In the data rows, the value 128 means zero.
Each row in the table below has a label, given by one hidden rule.
135 137 127 100 140 119 151 124 119 124 169 162 109 163 108 123 122 164 131 168 161 157 113 97 146 106 90 114 149 106 177 143 f
151 131 133 146 156 141 130 123 131 122 148 126 166 91 126 69 169 134 172 178 129 81 90 125 80 127 146 133 126 104 128 117 g
151 116 136 146 136 138 105 154 138 104 84 139 148 134 155 142 136 116 130 117 166 102 104 123 137 171 141 122 119 145 89 104 h
86 142 110 128 108 87 130 84 147 151 118 100 152 135 130 119 144 135 78 98 101 123 150 181 107 93 134 139 88 111 117 132 i
126 162 121 159 142 115 105 121 115 107 124 121 102 153 121 135 98 135 109 111 119 149 153 116 154 114 142 116 130 102 124 159 f
162 118 148 176 143 108 89 172 144 97 86 175 149 140 148 116 151 110 161 133 178 104 115 110 150 160 137 113 112 118 90 122 e
143 150 149 124 102 172 167 134 123 132 107 132 131 98 135 108 147 142 130 122 118 136 128 137 107 144 122 150 144 157 114 100 g
117 148 116 149 160 131 100 101 113 115 129 102 108 136 123 135 98 135 109 108 113 148 152 117 138 120 143 124 132 124 112 146 d
122 144 144 177 150 87 95 124 117 89 116 142 101 157 132 134 112 127 127 117 134 155 142 105 168 125 127 105 116 101 131 168 f
82 154 108 121 81 112 124 90 136 150 117 91 152 124 111 130 140 146 68 80 80 114 157 167 109 102 126 146 116 134 129 97 i
138 130 112 94 130 122 129 109 125 130 168 138 106 164 95 139 124 141 146 166 159 150 107 98 138 103 80 111 164 123 165 136 f
91 133 106 134 115 82 157 78 143 151 116 98 147 115 119 120 154 130 84 105 96 130 156 172 101 92 133 127 97 115 129 117 i
134 127 130 111 150 112 134 127 119 129 180 161 95 144 92 119 130 146 154 172 159 150 112 92 146 104 83 99 142 106 177 151 f
170 113 119 130 149 156 156 137 169 144 103 138 152 111 135 136 158 146 128 135 120 88 93 158 94 141 147 123 129 154 111 97 g
155 122 150 140 127 145 105 181 149 115 118 144 144 116 141 119 120 127 142 130 169 116 114 95 129 180 134 145 153 164 105 85 h
165 119 141 162 151 124 141 141 163 137 124 142 167 128 129 103 166 130 152 147 142 83 93 126 90 133 136 99 121 126 117 123 h
141 128 154 137 109 126 163 155 132 155 107 173 127 93 143 111 165 124 168 137 127 138 128 132 118 101 123 115 79 94 150 127 h
121 128 129 116 123 111 144 118 108 126 186 151 109 134 96 113 135 146 145 168 156 146 112 100 136 106 84 105 155 110 182 135 f
133 108 178 131 171 137 154 140 156 135 125 138 154 117 125 106 173 128 169 163 139 108 100 133 87 120 114 109 144 137 129 120 h
127 134 126 106 145 126 152 106 114 112 173 137 104 137 93 105 116 161 140 171 140 155 105 94 127 107 103 139 162 135 173 132 f
121 140 126 112 94 126 134 123 96 129 148 104 107 151 129 121 96 121 122 124 113 152 147 117 141 118 150 147 129 149 135 143 f
166 138 120 101 132 162 146 114 159 143 106 103 170 118 112 121 160 139 144 153 127 100 103 151 75 122 96 115 181 162 131 87 g
161 92 119 151 147 147 150 142 164 155 116 138 151 101 130 114 158 126 132 132 111 72 94 146 100 140 149 121 116 145 115 113 g
136 99 164 112 174 160 171 118 149 142 126 124 158 87 130 114 160 131 156 159 118 105 98 148 80 132 119 136 153 168 127 107 g
163 98 91 139 143 140 138 127 158 130 120 134 142 97 128 123 138 137 127 150 123 60 86 141 110 145 143 127 115 121 111 96 g
119 139 130 125 95 102 123 135 91 124 137 127 109 165 139 131 101 100 152 131 128 155 151 110 156 119 147 121 123 128 127 149 f
106 167 137 147 127 131 104 101 109 104 133 92 100 127 109 118 82 148 100 103 103 145 144 122 134 125 141 142 131 136 119 149 d
103 132 116 135 116 111 119 94 106 135 141 121 109 157 129 121 133 112 134 129 98 137 136 104 134 101 108 133 108 85 148 162 d
137 97 147 104 180 164 171 119 167 142 113 119 157 97 126 110 162 128 144 143 104 88 91 164 85 129 124 128 149 151 121 109 g
91 150 111 129 124 109 131 100 118 119 144 107 111 160 125 128 118 120 117 131 95 147 137 118 141 112 120 155 119 96 143 153 d
125 153 132 121 104 129 110 108 120 108 113 82 108 111 125 166 86 122 86 77 115 136 159 148 150 126 111 126 135 134 113 137 i
151 123 149 126 121 146 102 168 132 101 111 141 148 113 129 116 117 134 132 119 165 115 113 102 120 176 132 157 159 160 100 83 h
88 140 106 133 126 113 133 102 103 121 157 100 106 157 129 124 130 124 113 119 90 152 130 109 134 115 119 150 115 93 150 157 d
122 158 129 150 146 99 115 121 107 106 120 135 112 152 129 139 105 126 122 111 128 152 147 120 155 118 138 110 116 96 127 159 f
156 126 153 162 154 147 110 165 140 105 96 145 147 122 133 105 131 146 124 112 155 107 99 109 126 171 148 137 138 150 99 107 h
131 125 173 136 117 144 136 155 119 145 106 156 147 98 125 119 146 136 162 118 123 110 142 136 112 128 136 148 107 141 116 141 e
143 168 91 147 105 110 106 102 106 124 110 113 112 155 119 156 104 117 112 108 122 136 157 119 150 103 120 91 128 88 130 143 d
116 143 123 115 100 117 118 133 89 130 140 114 104 152 128 133 94 113 140 133 115 153 152 112 149 117 148 130 131 137 135 140 f
121 158 123 142 136 125 115 100 103 109 121 113 109 157 125 135 100 130 107 108 124 141 146 123 140 115 125 121 133 111 123 152 d
124 132 110 87 135 134 141 117 137 129 168 135 99 136 103 124 117 157 123 159 143 155 106 114 140 110 103 123 157 131 170 136 f
91 134 113 138 124 115 128 105 108 129 151 114 103 152 124 112 125 116 111 116 97 140 138 119 137 110 117 143 119 92 153 173 d
147 110 140 101 165 158 164 116 160 141 121 113 162 93 140 132 168 121 158 164 129 109 100 151 85 127 118 122 154 156 128 106 g
132 127 125 96 138 122 139 120 130 136 172 153 103 145 103 131 120 145 152 163 154 153 109 107 136 102 89 110 158 118 174 130 f
149 135 151 132 133 154 109 180 141 113 118 141 147 121 136 111 112 126 132 106 176 116 113 101 120 175 137 154 165 163 98 112 e
160 125 133 157 147 157 97 161 148 106 88 138 148 127 135 123 130 141 124 110 153 112 103 116 120 172 145 133 142 162 85 105 h
115 116 92 95 116 127 128 101 145 137 158 133 95 118 92 138 108 133 116 156 143 143 119 129 149 121 94 128 143 124 166 136 d
159 116 125 150 150 135 155 135 155 133 119 141 160 99 133 105 161 144 148 159 113 70 94 144 91 136 143 117 116 125 116 102 g
150 115 130 158 133 146 104 161 142 94 95 138 154 126 144 124 132 139 132 125 163 103 101 113 139 167 137 142 123 154 93 108 h
122 96 108 119 119 126 94 136 113 107 105 109 138 92 175 164 115 132 126 128 153 113 142 131 155 161 150 140 100 129 98 111 h
123 87 144 132 116 139 124 161 118 159 90 167 147 108 143 170 159 109 159 128 145 120 139 138 133 133 144 123 98 113 115 118 h
106 142 92 143 132 112 126 103 96 128 148 127 108 159 126 127 136 119 112 124 94 145 142 110 137 106 116 145 110 86 156 171 d
113 96 170 105 131 160 128 153 130 157 94 145 149 103 138 162 136 116 142 96 127 132 128 149 121 150 159 138 129 148 106 115 h
126 130 128 99 141 97 140 124 125 127 171 156 105 164 118 140 130 143 143 170 172 157 107 99 151 114 81 97 142 109 175 143 f
113 142 116 120 108 97 132 109 97 119 136 138 113 158 138 129 136 132 113 121 102 138 130 114 133 106 125 128 114 87 155 158 d
97 142 102 134 121 104 122 106 106 122 147 115 108 164 125 122 126 115 107 122 103 148 139 114 138 109 106 130 119 85 147 157 d
152 115 139 156 140 129 150 138 162 131 128 117 153 112 136 109 166 129 138 150 119 83 85 138 85 140 122 127 125 147 114 101 h
91 134 112 131 110 74 123 97 145 152 108 108 154 134 133 139 151 116 76 94 113 129 158 179 122 102 133 121 94 98 132 122 i
103 110 94 127 106 132 141 114 134 139 151 107 93 112 141 138 114 93 106 116 85 142 173 162 161 119 114 138 91 120 130 149 i
143 107 149 111 162 165 160 120 156 155 129 119 163 99 119 109 167 122 150 146 124 106 109 151 83 127 108 122 152 157 122 130 i
158 125 149 131 129 145 99 183 140 117 100 160 147 128 141 132 122 133 130 103 176 113 109 95 125 175 133 133 152 153 110 112 e
118 152 133 160 131 110 85 122 112 97 124 113 93 131 113 117 84 130 98 105 122 133 155 117 157 126 128 109 133 117 126 168 f
137 134 79 120 125 140 165 119 150 157 98 138 137 135 149 122 142 126 78 115 100 131 136 181 117 119 133 131 85 112 93 110 g
143 94 120 116 149 151 134 106 158 138 139 114 150 80 110 86 142 132 162 175 127 81 93 130 83 135 112 140 154 134 133 87 g
134 127 120 103 90 131 128 139 96 131 131 132 108 111 163 142 75 120 124 115 123 135 172 139 157 138 154 136 103 146 116 124 h
118 137 132 112 107 120 132 136 81 123 142 125 108 152 141 137 91 119 134 123 120 159 148 116 141 127 162 141 133 137 124 141 f
154 109 158 119 171 146 130 141 164 151 116 144 158 120 124 125 168 111 152 156 148 107 95 140 96 122 109 100 151 148 124 120 h
124 104 132 111 107 147 125 152 126 134 130 132 151 89 145 145 125 128 160 141 143 112 123 120 130 166 143 161 116 145 93 93 h
141 112 139 125 136 171 91 165 141 118 111 119 143 119 126 148 104 116 111 98 160 110 110 110 121 182 139 156 166 161 92 95 h
174 119 132 134 136 154 100 177 138 117 116 153 143 126 146 119 116 131 141 112 170 125 102 96 128 181 146 156 161 171 98 97 e
121 161 123 148 143 121 112 112 106 112 121 105 109 140 118 133 98 150 106 104 110 149 151 119 147 117 138 119 139 118 123 155 d
120 141 131 119 96 115 119 139 88 124 149 112 99 150 136 127 105 109 141 132 120 151 147 108 145 117 146 122 123 130 141 140 f
155 132 150 137 135 159 95 170 139 128 117 143 151 122 134 110 122 119 140 111 171 117 112 94 118 171 127 150 167 168 94 94 h
127 146 124 105 94 122 121 147 102 123 138 113 103 150 151 151 95 111 126 110 129 160 149 125 150 127 138 125 133 148 134 134 e
145 137 187 133 147 148 173 134 132 131 122 144 164 88 131 110 183 134 170 167 138 120 99 134 84 114 100 110 142 119 149 113 h
107 117 94 117 113 122 139 111 144 128 148 101 102 130 137 135 111 97 90 101 93 155 164 163 170 128 125 132 107 103 140 166 d
112 133 137 135 99 124 91 128 118 106 117 96 108 97 141 132 98 134 108 93 119 126 165 138 158 140 125 132 104 132 123 145 d
140 152 148 123 124 134 90 94 143 115 112 91 109 122 122 167 85 107 118 83 122 143 152 148 142 119 128 115 142 120 112 134 i
130 130 130 121 141 117 129 129 118 126 179 161 105 145 92 105 125 155 148 174 156 153 110 96 142 106 84 109 151 104 175 151 f
Which label does each new row get?
121 158 142 151 134 106 99 98 111 99 120 110 103 147 123 153 104 138 125 108 117 150 152 125 144 120 139 110 130 108 135 145 ~ d
147 123 125 152 140 161 99 159 147 104 86 128 147 128 145 136 126 136 112 101 153 96 100 125 131 175 142 133 127 153 91 116 ~ h
69 135 112 130 112 106 128 106 159 165 105 120 141 107 110 158 134 126 77 91 100 129 164 186 127 114 137 128 107 107 134 103 ~ g
152 125 93 81 151 110 154 132 127 136 162 171 111 184 126 166 124 138 122 162 180 166 112 113 151 110 98 85 148 109 161 140 ~ f
67 109 125 143 109 109 124 124 148 148 96 130 140 88 120 154 143 144 113 106 93 120 157 180 134 117 141 119 99 101 142 99 ~ g
88 153 99 125 115 105 137 98 102 116 147 97 113 151 123 126 125 121 108 125 89 150 133 118 125 114 121 153 128 99 158 155 ~ d
161 130 144 137 129 154 101 161 129 110 119 129 152 132 137 121 116 121 140 117 167 121 107 93 119 183 124 164 157 178 89 87 ~ h
120 115 134 133 117 163 128 133 126 153 105 135 143 111 134 146 149 124 138 116 132 119 135 142 116 132 148 138 122 152 104 113 ~ g
125 149 137 163 147 116 108 124 108 98 125 128 106 144 111 111 102 134 110 103 115 140 152 116 146 116 141 133 135 102 122 160 ~ f
138 121 123 113 141 116 133 121 116 132 176 174 108 155 97 131 130 136 152 173 170 157 119 91 144 105 92 101 146 100 181 142 ~ f
155 118 143 150 154 154 155 139 160 134 125 128 159 93 122 91 150 146 150 153 113 83 89 135 74 133 158 141 120 155 122 104 ~ h
115 151 127 119 89 105 121 140 86 107 147 99 106 157 132 130 100 118 132 113 125 147 148 103 143 133 126 139 139 158 138 137 ~ e
110 131 94 137 131 96 113 120 142 132 131 147 104 173 128 143 129 86 120 117 123 147 148 129 169 109 113 105 97 66 154 184 ~ d
128 146 124 108 94 119 125 125 80 129 150 116 109 149 131 135 98 109 140 126 118 147 151 109 145 114 139 129 129 127 136 139 ~ f
123 105 145 117 117 167 121 146 124 149 94 127 146 98 137 163 147 124 143 127 119 125 133 145 117 137 136 135 122 148 104 91 ~ h
130 125 117 107 137 114 135 103 122 126 177 149 106 154 101 133 122 156 143 179 162 150 110 90 137 104 96 107 147 116 171 142 ~ f
129 167 110 148 126 112 105 106 114 109 128 108 109 155 116 134 98 128 121 108 128 141 157 122 150 112 127 107 142 105 120 158 ~ d
131 108 142 129 108 155 123 140 114 155 103 148 146 104 128 142 150 125 154 125 127 119 137 140 118 126 144 126 114 139 116 110 ~ h
70 132 122 138 105 93 144 94 151 145 114 106 143 103 120 122 146 127 107 113 87 119 162 176 104 92 141 138 98 119 133 114 ~ i
146 133 123 119 88 90 135 152 91 134 133 157 103 166 140 144 108 120 149 138 139 153 151 115 168 113 145 91 128 98 145 152 ~ e
125 135 146 116 110 108 137 148 92 131 148 139 105 145 139 120 102 122 148 133 117 153 151 108 158 115 158 123 113 113 142 145 ~ e
Which column or columns does the hidden rule look at? Columns are counted from 0, in order:
7 23 31
A new table starts here. Its rows get labels from a new hidden rule, each label after its row.
104 101 158 125 123 113 110 107 138 103 124 110 115 126 128 145 130 131 118 137 126 119 133 113 89 145 97 133 140 122 143 112 f
107 133 136 135 142 161 86 124 177 103 178 125 79 133 133 160 150 160 112 124 129 100 110 98 150 93 112 163 166 149 179 85 x
93 100 146 122 131 119 108 106 143 99 146 109 110 124 135 151 142 147 113 152 113 123 120 119 98 138 118 132 143 124 152 110 f
136 136 117 123 130 126 125 145 110 156 122 139 135 137 126 105 120 134 140 99 140 141 156 160 140 134 143 115 109 143 103 149 f
140 143 124 123 130 120 161 154 99 158 114 133 146 130 124 96 92 138 150 141 138 162 149 135 149 162 133 100 99 135 102 129 x
95 130 147 129 151 145 91 122 160 96 168 134 101 132 153 153 161 162 116 144 133 107 122 92 125 105 113 153 149 137 148 80 x
155 122 80 130 119 158 125 102 144 125 155 155 135 103 108 134 145 117 102 78 128 99 91 154 148 92 134 176 149 134 149 139 t
95 110 148 119 146 126 109 111 152 100 140 119 103 133 141 151 145 138 102 147 117 112 127 91 116 125 114 149 144 101 148 85 u
164 113 83 139 119 157 120 114 130 123 161 146 136 100 119 133 144 123 95 78 131 90 99 155 160 89 143 157 153 128 146 149 t
153 145 111 138 129 135 145 128 119 155 123 136 137 125 120 112 140 108 131 109 132 127 101 161 141 131 152 115 121 132 128 160 t
99 102 153 123 142 109 99 107 141 102 118 120 119 125 122 152 139 139 120 149 110 119 135 110 71 135 102 147 141 116 146 114 f
97 123 151 110 146 134 102 110 154 109 139 111 117 135 150 158 149 137 108 141 120 105 118 90 108 129 111 137 145 124 148 99 u
95 110 152 122 140 118 112 107 146 97 131 108 116 137 148 145 148 133 121 150 118 113 119 120 102 130 109 138 147 119 147 82 u
141 149 121 128 129 126 156 152 103 148 110 139 155 146 136 97 104 124 144 140 133 147 145 137 139 149 159 108 103 141 95 141 u
104 101 155 121 128 108 107 108 140 89 135 111 118 135 144 152 140 124 116 150 118 119 124 100 82 137 105 132 145 115 143 113 f
136 143 119 120 116 108 148 162 101 157 113 128 146 127 144 102 94 104 151 134 153 156 152 134 141 148 141 90 96 123 104 118 x
142 152 110 136 114 115 159 161 93 152 96 143 146 140 129 98 95 127 147 131 138 169 155 129 142 148 147 96 97 128 93 122 x
97 100 159 128 124 108 120 108 138 105 126 107 113 124 134 158 140 123 115 158 126 123 137 103 90 138 107 134 139 118 143 132 f
158 141 119 133 121 140 145 138 121 149 107 139 138 128 132 114 117 119 141 101 122 138 144 141 147 128 162 120 116 149 110 157 f
165 126 81 137 110 171 120 91 142 117 162 155 133 115 129 142 150 133 105 89 123 99 94 158 163 85 131 171 158 137 162 133 t
100 92 150 128 120 95 113 97 137 85 127 112 119 119 135 141 147 125 121 155 120 120 120 103 104 145 120 141 139 104 143 122 f
137 174 122 130 107 122 160 163 93 153 106 110 140 146 159 107 86 125 155 139 138 161 152 152 153 151 149 115 102 139 98 134 x
158 136 103 122 123 146 136 120 131 145 127 124 143 110 123 110 141 103 135 100 139 111 120 160 147 111 148 122 119 117 131 161 t
81 98 158 110 139 120 92 115 150 106 134 106 105 126 146 162 151 138 115 139 117 113 123 93 99 128 108 136 148 124 141 99 n
98 107 152 136 137 112 110 114 145 94 131 113 117 128 133 155 129 136 117 151 108 117 125 101 92 139 99 137 147 112 143 109 f
120 145 125 128 134 116 158 157 99 156 95 153 139 156 118 93 92 128 150 136 136 159 161 115 150 153 154 100 96 128 96 127 x
135 162 124 115 124 124 161 157 100 150 108 140 146 124 128 100 96 128 149 132 128 163 146 138 148 143 145 105 104 135 108 146 u
118 99 158 139 118 103 123 110 133 117 125 99 111 124 123 153 143 128 132 159 120 117 143 102 89 144 94 133 134 118 146 119 f
136 151 120 111 132 118 157 154 118 135 102 130 155 144 127 100 102 147 155 132 142 161 127 133 132 155 131 90 95 133 95 132 x
137 154 112 149 129 123 159 171 100 158 99 137 150 135 133 95 99 136 154 139 147 168 155 127 131 164 139 110 104 130 97 140 x
133 153 126 171 141 127 155 162 93 153 100 138 150 136 131 94 96 126 150 143 120 154 149 127 130 151 146 114 101 136 95 141 x
158 124 108 131 111 146 126 107 129 126 113 140 128 96 116 112 159 104 114 97 128 105 105 170 152 101 136 131 132 125 134 159 t
89 117 153 119 133 116 82 103 147 107 131 115 111 136 132 154 141 137 123 146 120 117 117 104 96 132 98 146 141 123 137 93 u
136 153 124 127 121 122 162 166 90 153 96 132 152 140 131 98 81 131 135 143 126 161 153 132 145 154 156 100 96 137 101 135 x
165 134 88 161 123 157 121 98 125 131 147 139 146 110 120 114 153 119 106 82 138 103 110 161 127 107 140 143 136 129 146 167 t
141 138 122 122 127 119 159 161 96 137 103 126 139 157 133 100 81 123 151 133 139 166 153 142 148 157 143 84 97 131 104 122 x
112 139 127 137 141 149 87 136 167 106 192 134 88 139 145 164 156 155 115 121 121 97 97 99 140 76 109 177 175 140 157 96 x
98 93 159 118 120 109 120 111 139 103 125 109 118 130 128 150 139 124 105 156 119 120 132 99 87 133 92 134 136 113 145 114 f
157 149 103 131 128 141 129 127 120 142 117 142 144 119 125 109 127 120 165 100 128 127 124 163 145 122 151 115 107 134 113 169 t
99 90 165 110 132 117 102 88 153 98 129 115 111 120 125 145 141 109 127 150 145 115 121 97 96 140 106 139 144 123 147 106 f
134 149 125 124 116 128 162 157 102 155 102 132 146 152 139 82 93 127 145 134 125 157 161 148 145 148 142 109 94 111 96 134 x
156 125 104 131 119 142 130 111 123 133 127 140 134 100 119 111 140 113 140 86 146 116 112 156 149 110 151 119 120 145 130 168 t
156 140 84 103 119 150 138 107 130 134 130 140 148 110 115 113 140 93 116 89 132 107 104 160 150 112 144 118 133 152 133 165 t
99 88 154 129 124 88 121 112 142 105 118 107 89 133 125 152 145 119 123 177 129 132 138 113 87 140 108 130 120 157 135 133 n
158 130 88 130 121 158 119 97 135 123 159 150 140 114 113 140 146 118 101 90 126 99 103 158 147 92 131 168 155 130 153 144 t
151 118 81 134 122 165 122 98 145 124 163 158 131 111 108 141 148 122 98 90 132 94 99 159 140 86 132 156 156 127 157 134 t
104 69 157 119 122 105 118 99 131 110 118 111 123 118 141 150 140 128 120 149 113 123 133 115 79 133 105 138 136 98 143 116 f
111 94 157 127 125 103 134 111 135 109 131 99 96 132 127 145 133 110 116 160 108 115 127 114 94 138 85 109 148 124 140 130 f
101 132 141 133 149 151 79 123 175 103 162 126 87 144 157 151 154 143 105 130 131 106 168 90 132 102 126 144 164 144 155 78 x
95 136 147 125 150 143 81 115 158 99 153 129 92 138 138 153 136 160 104 118 120 106 117 86 125 109 110 149 164 150 161 77 x
98 113 156 119 141 121 109 107 141 109 128 105 107 130 117 146 136 132 111 145 104 108 122 101 93 132 98 133 141 121 150 98 u
150 139 119 131 126 124 158 158 97 150 133 125 146 137 119 101 88 124 149 129 131 155 148 125 149 144 157 106 92 125 105 133 x
150 145 127 118 126 135 165 152 102 157 110 142 148 138 137 108 106 122 127 131 132 149 157 144 127 139 150 120 107 133 100 138 f
113 86 158 124 134 111 121 108 139 100 127 107 118 123 130 156 143 120 123 162 139 113 128 110 91 143 89 127 129 106 141 122 f
135 151 121 117 128 100 147 163 88 170 99 141 145 140 114 102 100 140 159 126 143 167 138 141 145 147 144 92 94 128 101 138 x
99 101 154 130 117 108 119 112 142 106 124 102 118 129 124 149 140 122 135 169 123 124 131 112 87 138 95 134 133 109 141 121 f
101 138 148 130 149 143 88 118 167 96 155 115 104 123 153 141 148 149 109 123 139 107 122 94 131 101 110 140 157 124 155 86 u
148 157 121 142 123 102 158 159 98 153 97 129 147 140 123 97 98 128 144 137 130 167 153 120 150 160 148 97 93 140 98 149 n
147 121 86 121 117 167 116 103 154 121 168 155 124 111 103 140 160 129 102 94 119 94 92 160 143 79 125 165 160 137 151 138 t
146 129 94 136 133 158 127 112 129 130 134 144 138 99 110 124 142 112 118 85 130 99 109 168 142 106 139 127 137 137 138 159 t
Which label does each new row get?
158 130 103 127 117 161 133 113 132 148 126 140 142 111 93 111 144 116 127 99 120 117 119 156 149 109 143 122 125 136 121 166 t
94 126 147 136 153 132 85 129 168 100 155 123 88 129 146 154 149 146 112 134 130 107 114 88 128 113 111 149 162 130 152 73 u
138 168 123 137 116 129 163 160 101 153 104 121 143 137 131 101 97 117 142 140 130 157 165 140 148 153 145 104 96 133 87 135 x
89 98 155 121 138 115 100 108 148 103 127 108 111 128 137 160 145 137 118 133 111 116 108 101 113 144 116 155 150 125 141 103 n
93 89 157 120 125 96 115 114 130 107 129 98 103 123 122 156 138 123 129 164 118 116 119 116 96 143 102 135 141 116 144 118 f
142 150 120 124 128 126 147 162 103 156 118 136 153 129 127 98 106 119 154 129 132 154 147 136 148 143 143 106 104 0 97 135 x
139 136 126 121 132 129 154 150 100 159 102 145 153 139 141 107 103 117 142 132 117 156 146 135 144 145 147 111 112 172 106 146 n
93 118 151 129 147 125 99 111 165 105 149 124 109 142 140 150 141 139 113 147 112 108 117 91 115 120 107 142 149 112 151 79 u
138 165 134 143 133 123 152 162 100 160 109 140 143 148 123 98 83 130 159 140 139 158 145 135 151 144 148 100 100 130 95 142 x
137 152 123 115 147 119 160 159 99 153 108 137 153 140 144 103 104 117 141 128 131 148 143 144 144 143 156 97 106 137 110 134 u
93 114 152 128 155 125 93 118 165 109 153 117 109 143 138 146 149 141 110 126 111 112 114 94 110 113 121 144 154 162 149 93 n
132 140 101 146 112 157 103 119 164 114 192 144 104 148 127 163 138 144 113 109 123 96 87 124 144 73 123 177 164 129 161 114 t
160 158 110 133 132 130 153 128 126 144 106 138 141 126 139 112 136 114 131 93 132 132 79 156 135 131 155 121 120 132 116 167 t
162 126 92 152 119 150 126 96 133 131 139 147 140 87 112 117 150 120 114 86 127 100 108 162 134 103 142 152 141 130 146 152 t
150 143 114 126 124 136 148 142 106 154 113 131 143 109 129 109 122 113 151 121 131 137 143 149 144 132 153 105 112 143 105 143 f
145 139 123 119 119 126 157 147 117 151 110 132 135 128 137 102 117 121 138 124 129 147 137 141 139 139 158 104 110 120 105 141 f
151 140 115 119 132 96 151 155 103 139 108 122 137 128 126 102 105 149 164 124 138 163 120 152 146 153 142 83 100 116 104 149 x
123 127 119 146 129 162 97 133 170 106 182 144 94 133 136 160 147 148 104 128 124 99 94 98 142 75 133 151 168 134 156 97 x
144 156 121 133 134 107 160 159 97 146 99 131 154 141 129 104 91 132 145 128 137 161 152 137 145 151 137 98 96 143 101 143 n
110 93 158 131 145 110 106 110 130 98 121 95 115 119 126 146 151 131 108 151 125 123 131 114 94 138 100 144 142 112 141 128 f
158 148 111 129 126 143 147 134 120 160 113 135 142 117 115 106 131 117 145 103 121 139 135 158 148 126 139 117 109 143 106 161 t
102 89 161 128 126 115 97 111 143 108 134 98 113 123 139 152 138 122 122 150 122 118 120 95 81 142 96 139 136 107 142 103 f
94 105 158 115 149 126 88 122 153 116 128 123 108 124 127 131 151 152 119 150 115 120 121 80 106 138 117 155 147 127 158 89 u
97 126 141 138 146 153 94 120 168 101 168 128 103 133 151 159 151 146 106 132 139 103 82 94 141 99 114 163 163 134 157 80 x
98 89 160 114 116 117 112 110 144 110 124 110 104 115 137 148 138 111 113 148 117 122 123 110 103 136 107 133 146 142 142 122 f
132 147 118 127 125 116 151 153 101 154 102 129 145 133 120 156 113 139 163 110 140 161 153 140 141 147 145 94 92 130 102 137 f
130 141 110 158 122 165 105 124 167 106 187 142 108 143 115 157 149 152 113 113 129 100 85 120 132 65 112 172 165 151 159 107 x
161 122 84 163 109 157 123 100 141 122 162 155 145 115 109 133 148 125 104 94 128 95 95 157 143 78 130 169 154 126 155 141 t
105 101 164 132 125 111 117 106 140 106 131 110 120 121 133 145 142 125 124 154 117 124 131 112 100 141 107 162 134 119 143 112 f
143 151 108 126 125 140 157 161 101 160 112 131 144 142 123 104 98 132 133 128 136 152 154 129 144 140 158 109 102 134 100 145 u
151 151 121 117 133 113 135 157 96 143 115 128 148 139 123 108 98 121 143 133 133 152 148 143 169 143 152 106 106 155 96 140 u
137 153 131 132 114 120 153 154 98 157 112 132 143 128 136 97 90 121 147 141 147 159 166 138 147 142 150 112 97 133 94 135 x
138 137 119 140 128 116 152 154 98 164 103 137 158 152 131 104 97 131 161 127 134 161 146 136 148 149 144 95 101 121 99 135 x
122 99 161 123 125 113 137 118 143 103 138 116 110 121 54 148 125 116 108 153 115 118 144 111 98 135 97 128 124 99 144 128 f
149 146 119 137 124 127 150 143 112 155 105 135 139 132 127 108 125 124 136 108 142 139 133 141 143 134 147 121 108 139 108 137 f
